Here are some rows, each followed by its group. Groups can overlap.
[ -42   35  -49   31   66   36   15  -64   35   69 -100   57   35   16   -6  -72   51   23  -53   85  -10  -29  -36   -5   -9  -45   -9   23  -28   -1   19  -21   47  -27  -53   49  -65  -45  -62  -24   34  -24  -43  -35   24  -40  -66] hl
[-46   3  24 -47 -94  27  45  64 -56 -49  70  15  -9  61  -1  36 -11  56  -3   9  13 -28  32  15 -15 -56  17  26  24   0 -10 -55   1 -48   1  67  11  40   0 -27 -51 -23  21 -49  64 -64  -9] jh
[ 32 -50  13  36  21 -47 -44  -3  11 -12 -61 -47 -12   5   6  20 -28  19  23 -30 -13  51 -48  14 -48  70 -11   0  -3 -18  26  19 -73  16  24 -22  37 -32   9  34 -32  38 -16  32 -45  46  20] rg
[-11  45 -13 -19  31  43  52  32  20 -31  59 -13   2 -28 -14 -44  41   0 -10  25 -51   3  27 -30  22 -57  45 -28  47  27  47  -5  51  18 -42 -25 -17 -15 -17 -40  49 -63   2 -12 -35 -50 -46] lc
[ -8  32 -29  20   0  17  36 -31  54  -7  43 -25 -14 -25 -28 -41  32  -4 -36  33 -40  -9  40 -45  31   1 -17 -42  19  10   6  29  37   0 -13 -35 -34  -1  25   7  48 -24 -29   1 -34 -30 -51] lc
[ 43 -72  28  50  47 -77 -55 -14  -9   8 -38   3 -29 -17  64  54 -50  53  49 -37  43  41 -95   8   5  55  -9   7   4 -23 -17  -8 -56  44  52   8  53  21  40  20 -39  76  17  63 -20  64  43] bf
[ 11 -51   7 -22 -19 -25 -17 -40 -30 -21 -64  22 -29  34  36  54 -66 -16  45 -43  38  10  19   3 -21  15  -6  35  -9  -3   9  26 -44 -14  30  58   9  67  41  33 -63  13   7  27  35  34  51] bf
[-17  40  -7  23 -78  35  30  36  45 -10  75   7 -13 -29 -15  -1  31 -46 -18  24 -21 -12  17 -21 -20   3   9 -40  23  -1  38   5  24  35   1 -69 -22   4  11 -12  86 -28   2   1 -31 -66 -18] lc
[-50  58 -38   5 -36  61  54 -25 -40  16  46  67  37  26 -16  14   8  17 -26  24  -6 -61  38 -20 -11 -69 -37  24 -13  -7  24 -49  42 -44 -34  21 -24  22 -29  18   7  -2 -46 -65  51 -44   4] hr
[ 44 -21  37  -2  48 -30 -27  37   8 -50 -37 -43  -9 -60  27 -24 -12 -17  48 -32 -44  46 -15  21  35  44   7 -22  18 -20 -33  10 -24  35   5 -19  35  46  26  -1  -5  24  -3  31 -49  11 -23] rg
[ 17 -50  33 -19 -22 -31 -25  41 -61  11  -8  12  16  15  11  52 -42   1  35 -22  67 -33 -36  43 -46   5  52  48  15  -9 -21  -3 -30  -1  52  25  35  -8   3   8 -63  48   8  10  37  51  91] jh
[ -84   89  -39   -5   49   44   59  -28   44   70  -19   34    1    4  -65  -54   45   14  -45   75   43  -27  -30  -28   -7  -33  -63   24   -2  -37   32  -60   35  -45  -75   15  -50  -36 -101  -67   27   -5  -66   -7   22   13  -32] hl
[ 54 -59  -7  54  95 -55 -15   0   8 -30 -40 -34  -9 -44 -19   6 -34  23  19 -38 -11  50 -51  12  45  64 -88  34  -8   4 -59  13 -68  36  30   4  65  33  13  21  -7  37  34   3  -3  50  80] bf
[ 43 -33   0  22  34 -14 -52 -54  17 -43 -29 -10 -13 -25  44 -14 -22  18   5  -5 -15  28 -21  53  43  37  35 -13   1  -1  -7  59 -25  27  35 -29  47   0  56  20 -14 -19   9 -33 -52  21  18] rg
[ 46  19  21  33   2  13 -17 -30  12 -50  15 -73  31 -55  -8 -14   8   6  -7 -22 -18  41  -6  25  25  46  63  -1   1 -17 -40  11  -2  46  22 -47  31  40  41  13  31  -5 -19 -24 -59 -14 -36] lc
[ 74 -30  44  20 -41  -5  32 -17  23 -46 -19 -24  -4 -40  18 -47 -10 -54  57 -34  -4   9  18  45  33  39  88 -10  50 -24  -7  55 -12  70  14 -62  29  13  42  39  20   5  42  54 -75   2 -53] lc
[-48  51 -33  -1  53  25  56 -17  48  16 -11 -37  28  45 -51 -57  69 -20 -58  42  -8 -29 -20 -44 -29 -22  13 -38  -8 -40  41   5  61 -11 -66 -57 -25 -42 -40   0  55 -14 -23   1 -24 -26 -17] mj
[-60  15 -54  59  41  19  27 -73  64  66  -8   9 -31  25 -32 -73  59   5 -73  52  -9 -54  10 -68 -29   9 -51 -13  -6  20  42   3  23  -1 -75  19 -61   6 -39 -56  37  -7 -55   8  12   6 -37] hl
[  0 -22  45   3 -28 -32 -28  43 -47  -1  11   1 -24  70   2  31 -34  -3  23 -67  25   7 -46  47 -11  -7 -37  28  46 -33   6  17 -46 -18  34  66  34  11  21 -15 -76  24  30  14  58  30  20] jh
[ 42  -1 -12 -15 -36   6 -67   4  -2 -48  21 -74  12  15  50 -12  23   0   2 -23 -77  -4  -5  -2  46 -11  91 -60  27 -23  14  31 -28  45  30 -42  21 -32  41  24  18 -13  34   9 -70 -19 -73] lc
[ -37   42  -54   43   65   31   30  -39   47   54   -9   34   70  -46  -25  -51   87   22 -105   74    2  -30  -11  -59    9  -42  -67  -14  -22  -24   38  -22   21  -10  -64    1  -62  -44  -82  -64   30   13  -62   -8   18  -24  -27] hl
[ -9  37 -38 -39 -27  38 -36 -62  24  30  -4  11 -13   1 -25 -24  23  -6 -27  10  -1 -45  19 -63  20 -29  47 -13 -14   6  53 -10  49 -12 -48 -56 -50  -2 -43   6  37 -39 -14  29  -2 -39 -40] mj
[ 10 -40  44  19   8 -56 -38  -2 -23 -48  -5 -27  -7  14  10  12 -53  31  38 -48  28  38 -76  25 -30  63  -8  -6  11  16 -34  13 -60  37  23  60  46  30  60  22 -59  28  15  32 -28  30  24] bf
[ 34  34 -34 -32   4   3  40   8  23 -49  58 -20  -5 -28   1 -36   2 -50   9 -30   0  21  64  25  21  -1  37 -13  30  26   7  13  22  34 -15 -45   4  54  53  24  55 -35   5 -29 -60 -49 -34] lc
[-10 -25  -3   4  47  -9  18   2  29 -65 -33 -47  35 -44  16  -5  11  -3   2  -6 -61  34  25  17  57  31  52 -32  22   4  -7  21 -21  49  17 -74  24 -44  18  41  19 -14  26  16 -54  -6 -25] lc
[  7  49 -33 -18  -7  21  58  -1  43  11  57 -17  28 -28  21 -57  59 -22 -25  28  -5 -40  11 -16 -11 -27   9 -18  29  24  30   6  26 -11 -54  -3 -46  13 -26 -20  -5 -32   4  -7  -2 -43  -9] lc
[ 45  23 -11 -24   1 -12  16  12  31 -65  20 -47 -18 -45  26 -17  27 -48   2 -12 -45   5  51  45  -4   7  54 -26  24  33  -1 -22  17  34  24 -80  -1  56  16  30   7 -58  12 -13 -45 -42 -48] lc
[-23   2  13 -62 -78  29 -27  33 -69  -4  21  65  -7  46   9  16 -44 -20  46  -5  31   0  38  36  12 -19  21  11   2  13 -29 -19   1 -59  15  51 -14  35 -10   1 -70  13  39 -32  60   0  36] jh
[-63  43 -18  40  49  35  28  32  38  43 -80  -5   1  -8   7 -54  61  41 -48  69  26 -29  34 -33 -13 -60 -48   6 -50 -12  15 -26  55 -29 -45  18 -50 -31 -76 -74  54  12 -39 -21   1 -23  -2] hl
[ 11 -60   0  47  22 -70 -45 -22  -9 -41 -94 -24 -22  18  75  15 -44 -19  62 -39  -5  57 -28  22 -25  53  82 -11  17  -9 -18  -6 -52  44  56  -4  31 -19  13   5 -45  54  24  38 -45  72  30] rg
[ 30 -39  19  24 -29 -39 -12  -3  10 -58  -3 -51  -6 -22  48 -13  -1 -37  11 -32  -7  31 -18   0  67  27  63 -42  26 -20  -6  16 -32  36  22  -8  44  31  12  41  15 -19  18  25 -59   3 -23] rg
[-54  33 -64  12  40  27   3 -57  26  87 -60  24  -8 -24 -48 -29  46  20 -59  62  38 -51  30 -41 -24 -31 -34  -4 -53  -1  34 -43  35 -15 -48  -6 -62 -41 -79 -48  37   4 -61   0  10   0  -8] hl
[-34 -13  32 -27 -30  33  37  54 -39   2  36  34 -43  52   5  46 -24  10  14 -12 -18 -22  25  27   7 -40 -27  30  18  10  -3 -23  33 -59   6  15 -17  -9  -2   0  -1 -41  57 -62  31 -35  12] hr
[ 38 -75  31  18  10 -61 -34  -5 -11 -26 -10   8  39 -24 -23  18 -47 -11  32 -32  14  58 -59  21 -24  65 -14  18   7 -74 -20  -1 -64  16  21  52  53 -30  60   6  -1  60  10  16  13  68  51] bf
[-25  40 -11 -34 -26  52  41  82 -55  12  59  71  24   7  -8  39 -23  13  -5   4  26 -35  19  36  20 -58 -11  57  -9  34 -18 -30  21 -40  -1  44 -28 -18  -9 -52  34 -32  14 -28  40 -43  20] hr
[  3  42  -9   7  -6  40  75   0  36  11  61  15  15 -26  11 -96  65  62 -29  29  14  -9  27  23  25  12  10 -17  48   4 -11  -9  46  20   0 -29   5   6 -14  -6  59   2 -28   4 -38 -37 -51] lc
[-18  38  19 -11 -70  50  32  15 -83  -7  23  50 -16  77  -3  31 -24  32 -12 -20  12 -38   7  27 -23 -65  23   9   7  -4  -3 -45  46 -59   7  56 -12  13  -9 -34   1 -60  -1 -31  26 -59  -2] hr
[ 30 -28  -7  52  72 -97 -16  -9  40   2 -13 -50  48 -53  19 -24 -21  -5  24 -13 -74  20 -10 -11  26  42  18 -24  35   3 -11  21 -56  65  42 -76  37  35 -11  20  38  25  26  24 -42   1  55] rg
[-73  13 -11 -20 -71  57  51 -58  -9  90  11  30  52  37  13  34  24  14 -10  57  14 -62 -17 -33  19 -47 -22   9 -45  48  41  -4  43 -40 -14  -2 -53 -21 -33  24  -3  -2 -32 -25  47  -3  -4] hl
[-32   1  17 -37 -68  28 -22  28 -60  -4  44  19 -19  38 -16  46 -26  10  43 -22  11 -20  11  25 -38 -10  29  20 -15  -1 -13 -44  -2 -29  22   7  -9  21  32  -8 -43   1  34  29  37 -21  37] jh
[ 82 -38 -16 -36 -19 -14 -74 -69  11  -9 -38 -67  23  -5  16   6 -31 -39  64 -21 -21  76 -37   9  24  34  46 -25 -32  16  -1  28 -73  44  20  -7  24  -4  20  66 -40  53  27  64 -43  38  31] rg
[-19  47 -27  33   5  28   9 -31  46  58  25  23   3  27 -20 -50  46  -5 -68  66   5 -68   0 -65 -25 -40 -30 -10 -40   6  33 -37  38 -27 -75  20 -71  19 -56 -32  45 -17 -45 -27  12   8 -26] hl
[ -2 -38  45   1   5 -27 -32  53 -46  -9  -6 -12 -34   3   7  39 -46  35  16 -39  30  32  21  33 -21  34 -51  43   8 -14 -44  20 -27 -39  52  51  29 -19   3  15 -32  50  44  12  15  57  73] jh
[ 36 -66  46  10  45 -52 -23  -7  18 -14 -38 -45  38 -42  38  -9 -51  18  22   8  -9  68  -6  10  16  25   8   0  52 -37   8  49 -52  24  56 -20  46  10  35  11 -18  31  11  15 -37  42  32] rg
[-50  31  48 -42   9  26  12  -6 -22  16  75  30   4  78  -4 -15  28  37 -51  22  11 -55  53  -5  25 -60 -48  36  -8  23  22 -30  38 -34 -43  24 -33 -20   5   0  24 -24 -26 -46  31 -36 -30] hr
[  53  -22    7   29   -2  -50  -17   -7   25  -55   -6  -31  -27  -54   -8   -2  -11 -101   70  -21    6   57   -2   25   21   80   27  -11   46   -7  -17   13  -32   70   37  -44   29   30   37   40  -11   17   45    6  -59   28   11] rg
[-19 -10  48 -46   0  20  34  18 -68  17  46  55 -33  45  34  50 -41  39  23   6   0 -21   6  33  13  -6 -29  54 -14  14 -31 -13 -24 -42  47  24  23  -3  39  19 -29   3  24  -7  36  13  21] jh
[ -1  30 -48 -34  14  20  15  38  54  25 -26 -18  28 -17 -14 -69  56 -19 -39  73 -14 -28   6 -16  -8 -55  -5 -31  -5  12   9 -21  49  -2 -38 -35 -40 -39 -53 -27  59 -46 -30 -44 -12 -43 -83] mj
[-20  32 -74  29  -5  -3  32 -68  87  30 -11  40   3 -36 -47 -45  61 -38 -68  63  -1 -33  -6 -77  -7  -8 -30  -1 -40   6  -4  10  26 -15 -75  33 -54  28 -79  -7  29  33 -32   7  39  21  -3] hl
[ 46 -22  45  14   0   9 -19  43  10 -35  18 -56 -42 -53  -2 -37  -1  18  39 -21 -44  43  22   5  23  36  70 -24  57 -22 -10  -7 -12  62   0 -77  54   1  42  28  14  46  31 -16 -53  21 -47] rg
[  3   8 -30 -59 -80  39 -27  19 -58   4 -11  59 -36  37  20  84 -42 -11  25   7   0 -19  17  12   3 -34  -3   8  26  -9   1 -58 -16 -22  27  38 -35   4   8  -4 -55 -19  57  14  73   3  29] jh
[ -9  40 -37   8 -11  33  13 -17  25  17   2  -8  45  21 -18 -17  35 -58 -20  33  11 -25   1 -29  31 -13  40 -74  -1  25  12 -18  36 -14 -22 -43 -36  -3 -31  12  66  15   3  -8  -1 -24  -9] mj
[ 35  -5  28  31 -31  19 -15 -50  31 -47  21 -47  12 -12  26  24  -3   1  45 -47  10  40 -27  54  17  48  39 -72  48  -3  -4  71 -13  43   6 -32  16  40  41 -10   8  20  26  30 -59   2 -18] lc
[  7 -39 -10  16  73 -60 -23  -7  11 -23 -65 -31  22 -33   5  10 -29  18  33 -28  36  60 -54  16  24  76  -7 -42   2  -6  12  66 -38  43  17 -25  43 -24  10  49  -3  46  20  36 -34  63  72] rg
[ 31 -70  18   4  50 -38 -56  18 -59 -35 -54 -51   9   6  32  28 -43  21  19 -34  -1  54   9  -9  -1  34 -40  21 -48 -30 -29  40 -42  20   2  74  64  50  65 -20 -30  29  12  24 -42  41  19] bf
[-65  42 -30  31  38  37  19 -16  66  87 -20  11  31 -35 -13 -50  54  29 -74  67  53 -31  -5 -46 -10 -15 -21  -5 -36  18  62 -31  46  -2 -66  14 -42 -59 -62 -66  24  15 -51 -42  10   3 -18] hl
[ 15 -62  74  11  24 -44 -24   2 -31  -4 -59 -40  -6  13  34  22 -28  45  58 -40  -2  38 -50  31 -13  37 -35  19 -43  23   0  33 -28 -13  81  81  53   1  38   0 -34  41  25   6  -5  48  14] bf
[-17  15 -42  16  21  12  22   8  71  15  -6  21  36 -12 -22 -29  41 -23 -37  57  14  -6  26 -14  35 -10  31 -23  14   1  25  13  31  -7 -23  -7 -42 -18 -57 -38  61 -36 -34 -11 -39  -1 -80] mj
[ -16   32  -51   13  -18   40   39   36  -11   60   21   44   32  -51    5    5   30   20  -15   41   18  -59   -8  -22    6  -50   15   22  -17   30  -16  -24   29  -47  -14   13  -40   -6 -103  -86   -9   10  -48  -17   70  -18   27] hr
[-46  27 -83  -5  -4  32  48 -46  45  35 -19  22  12   8 -55 -36  33 -26 -65  70  41 -67   8 -71 -23  -1 -13 -11 -49 -12  32 -30  48 -47 -55  12 -63 -17 -62 -28  14 -51 -38 -12  18 -24 -47] hl
[-34  28 -20  57  56  41  41 -44  75  56 -23 -11  12 -22 -30 -37  87  -6 -54  76   6 -27 -50 -48   9 -27 -44 -30 -39 -20 -13 -28  42 -24 -43   0 -58 -21 -57 -60  56 -20 -54  -1   2   0   5] hl
[ 21 -65  33 -54  25 -27 -35  23 -42 -15 -41  39 -10   8  28  38 -47  20  40 -26  -4  49 -34  17  16  18 -10  39 -15  -7 -27 -27 -55  20  52  27  10   9 -17  28 -37  10  -3  29  19  66  46] bf
[ -5 -44  35 -27   3  -9  -8  70 -82  14  -9  58   2  23 -19  82 -65  31  36 -42  -6   6 -11  64 -44  16 -14  26  -3 -21  -9  -9 -32 -22  52  39  20 -21 -14 -15 -54  13  11  -4  27  31   1] jh
[-31  26   1 -47 -79  45 -28  51 -49  -6  30  49 -21   9  11  74 -26  38  32  41  28 -10  53  -9  19 -17 -39  49  10  14   3 -44   8 -30   0 -26 -45  36  18  19 -37  -2  31 -29  59 -60  20] hr
[ 40 -75  20   3  15 -60 -68 -50  -7 -13 -52 -42  13  20  17  11 -59  -2  23 -60  28  68 -34  17  14  69  12 -49 -75 -16  12  25 -61  12   9 -26  56  12  60  15 -55  33   3  42 -43  64  38] bf
[ 11 -41  27  12  -5 -38 -30  27  23 -57 -25 -78  31 -57  18 -20  -8  38  53 -52 -23  40 -13   9 -44  53  69 -39  29 -10 -46  -5 -14  44  27 -45  59 -35  20  25 -18  16  28  50 -47   5 -19] rg
[ 36 -56  29  60  32 -47 -50   7 -28 -29 -59   1 -45 -10  -7  11 -56  17  33 -46  12  26 -69  29 -23  34 -32  -7 -24  -7 -43  31 -61  42  21  30  39  22  47   7 -45  18  13   7  -4  50  63] bf
[ -7  49 -18  -7  -9  34  31 -22  30 -34  36   1   1 -14  -4 -44  44 -48  -4 -25   0 -16   7 -11  32  24  21 -47   6   3 -11 -12  56  22  -6 -31 -15  59 -31  29  58 -22   2  -9 -18 -59 -77] lc
[ 51 -38  20  12  48 -58 -57 -20  29 -31 -41 -28  21   7  21   0 -47  -8  46 -52 -23  48  -8 -35   3  80  14   3  -2 -28 -38  28 -48  23   6  20  45  31  37  17 -22  40  17  53 -20  58  32] rg
[-74  17  17 -82 -33  30 -17  74 -45   5  25  15  10  44  -5   4 -22 -13   3 -29   5 -12  -3  -2   8 -16 -44  54 -20 -17  -3 -45  33 -41   3  43   3 -31 -13 -30 -37 -38   0 -69  63 -32  18] jh
[-28  52   2 -32 -25  61  -1 -38  28  88 -20  53 -65  21  -6  -6  10  -1 -34  55  33 -75  20 -50 -30 -49  41  46   2 -10  13 -21  25 -40 -74 -28 -57   4 -28 -73  22 -22   0 -19  21  -6 -37] hl
[-58  22 -27 -45 -48  54  16   6  12  91  12  67 -29  41 -28  -3  23  -7 -15  41 -23 -43 -14   0 -23 -33 -10  22 -56  66  27 -36  23 -66 -34 -18 -66  19 -43  -5  18 -44   1 -37  64 -24 -43] hr
[ 57 -76 -12 -15 -23 -63 -34 -75  -3 -18 -73  51  21  -2 -14  47 -54 -29  71 -30  16  42 -21  28 -20  77  31 -11 -49  21 -33  27 -76  10  19   7  23  30  11  54 -34  62 -22  38  24  83  87] bf
[-19  12   4 -14 -72  17 -39  30 -72 -19  32   9  -8  12  32   9 -39  24  34 -14   5   5  31  31 -19 -14  18  55   2  21 -48  21 -13 -28  48  53  18  31  25 -28 -52  12  12 -58  45 -15  15] jh
[ 42 -85  18  29  43 -39 -71  50 -45 -49 -11  17 -75  17  16  38 -48  46  11 -48  33  32 -38  -3 -61  36 -12 -44   9 -14  14 -40 -60  24  18  49  20 -13  30  -7 -45  38   7  -2  -3  36  69] bf
Which 3 groups are nearest to each row below, nearest first, going by the distance to the group's nearest row?
[ -5  29  27 -40  -5  48  -4  55 -55  -9   2  27 -53  74  -7  15  -5  29  -8 -45 -45  -8  16  33 -11 -15 -51  20  24  25 -67 -32  -4 -39  33  73  28   2   1 -30 -43 -19 -11 -35  29 -21  11] >> hr jh bf
[-15   5  15 -27 -56  45  30  57 -50   2  43  55 -53  17  14  48  -2  37  26  23   4 -34 -21  64  16 -69 -29  33  15  35 -21 -25  -8 -45  29  32  -6  25  15  -9 -47 -32  36 -21  68 -51  -6] >> hr jh hl
Which 2 groups are nearest to each row below, nearest first, going by the average distance to the group's rows?
[ 22 -12  27  30  19 -34  -9  42  10 -68  49 -62  31 -32  14 -21   3 -20  22 -57   5  27 -57 -22  -1  52 -29 -41  55 -30  -2 -21 -38  49  48 -42  31  16  53   4 -12  19  38   3 -50 -15  22] >> rg lc
Which 2 groups are nearest to each row below, nearest first, going by the distance to the centre of the group?
[-24 -19  54 -12   4  -9 -17  45 -91   5 -26  22 -28  69  68  69 -41  22  44  -2  -7   6  17  26  16 -21 -12  24 -16   0  32 -17 -25 -31  64  36   0 -29  11 -23 -55  20  32 -34  40  20  26] >> jh bf
[-12  27  11 -18 -67  43  17  33 -65  40  32  48  -4  58  12  83 -11   0  13 -10   1 -39  21  55  29 -42  14  50   1 -31  -6 -17   7 -52  44  24 -17  29   1  36 -21 -24   4 -39  38 -25 -22] >> hr jh
[ 32 -39  54   5  10 -23 -32  30 -26  -9  39  45 -41  -2  41  11 -38   2  20 -36 -13  24 -24  33  28  20 -37  43 -16 -18 -31  10 -50 -22  51  50  26  29  36 -28 -53  -2  24 -17  -1  43  36] >> bf jh
[-77  35 -37   8  44  32  37 -66  13  75  -2  42   9  24 -14 -44  31  55 -67  57  70 -34  16 -51  -4 -39 -62   6 -40   9  26  -5  69 -54 -84  82 -54 -20 -46 -25  21 -27 -65  -9  26 -25  -1] >> hl mj
[ 57 -32  38  31  18 -57 -54 -15  18 -64 -56 -63  10   5   3   8  -6  14  25 -51 -25  12  61 -40   1  32  47 -44  15  35 -12  41 -33  27   0  -3  47  31  38  24   5 -21  57  20 -55  -3  18] >> rg bf
[-43  22 -23 -32 -10  16  15   2  10  54 -23   5   7  22 -32  -7  31 -21 -29  34  -6 -55   8 -35 -39 -38   3  18 -16  27   1 -24  67 -33 -40   8 -37  28 -45  20   1 -43 -38  -7  28 -66 -44] >> mj hr
[ 19 -20  46 -16  14  -3 -31   9 -20 -13 -16 -34 -25  19  -7   8 -33  14 -16 -29 -14 -22  19  39 -21  24  -1  34   5  15  -1  36 -43 -20  57  72  57  12 -23   2 -55  36  20  26  50  70   7] >> jh bf
Which 2 groups are nearest to each row below, nearest first, going by the distance to the group's nearest row?
[ 31 -57  10 -31  34 -67 -18  -5 -26  -8  28  17 -15  38 -34  66 -37  13  27 -61  -9  25 -38  -1  -8  22 -24  11 -21 -16  15  55 -51  -7   3  50  31  20  28  34 -59  18  43  53   8  26  56] >> bf jh
[ 41  -3  27  -2 -69 -26   7  -6   8 -52   1 -47  -6 -26   6 -11 -12 -74  52 -11 -14  36  27  25  22  34  94 -47  37  20  18  22  -5  57  29 -66  10  43  16  39  16   8  -1   2 -43   9 -23] >> lc rg
[-60  25 -36 -59 -45  34  22  16 -23   9  44  74   8  39 -47  18  11  38 -35   3  21 -75  35 -21   9 -22  55 -36 -13  42  27 -39  27 -29 -44  12 -33  13  11  -4 -22 -29 -35 -29  38 -25 -20] >> hr hl
Which 3 groups are nearest to each row below, nearest first, going by the average distance to the group's rows?
[-55  77 -18 -52 -25  56  20  14 -15  55  23  23  27   8 -17   8  21 -12 -17  57 -44 -79  29  -7 -42 -51 -39  21 -16  38   4 -41  51 -32 -28  10 -56 -46 -65 -36  18 -27 -30  -2  66 -53  -9] >> hr hl mj
[  2 -33  46 -23  16 -20 -65  67 -91 -19  -2  42   6  47  49  47 -32  68  35 -14  16   5 -34 -10  63  14   6  15  -5  -5 -20 -10 -46  -1  29  30  25  -7  14 -37 -66  12  13  -7  14 -21  49] >> jh bf rg
[ -2   1  28 -50 -20  33  20   2 -35   9  88  29 -17 -14 -12  49   8  34 -12  10  -9 -15  14  -2  23 -15 -21  22  12 -10 -22 -44  21 -52   5  33 -24 -10 -34 -16 -41 -36  -6  10  51 -28  18] >> hr jh mj
[ -8   7  27 -29 -69  48 -17  97 -50  11  88  83 -43  12  48  43 -10   7   6   9  18  -5  62   1  24 -61  25   4  20 -42   3 -38  13 -64   0  -3 -22 -26 -16 -60  -6 -27  -2 -77  51 -52  -2] >> hr jh mj
[ -36  -19   47   15  -56   30   36   72 -103   -9  101   42  -16   72   41   90  -28  -27   31    2    4    9   18   54  -27  -41  -15   41   13  -29  -14    7    6  -34   40   26    9  -20  -24  -34  -13  -14   16  -14   40  -26   29] >> jh hr bf
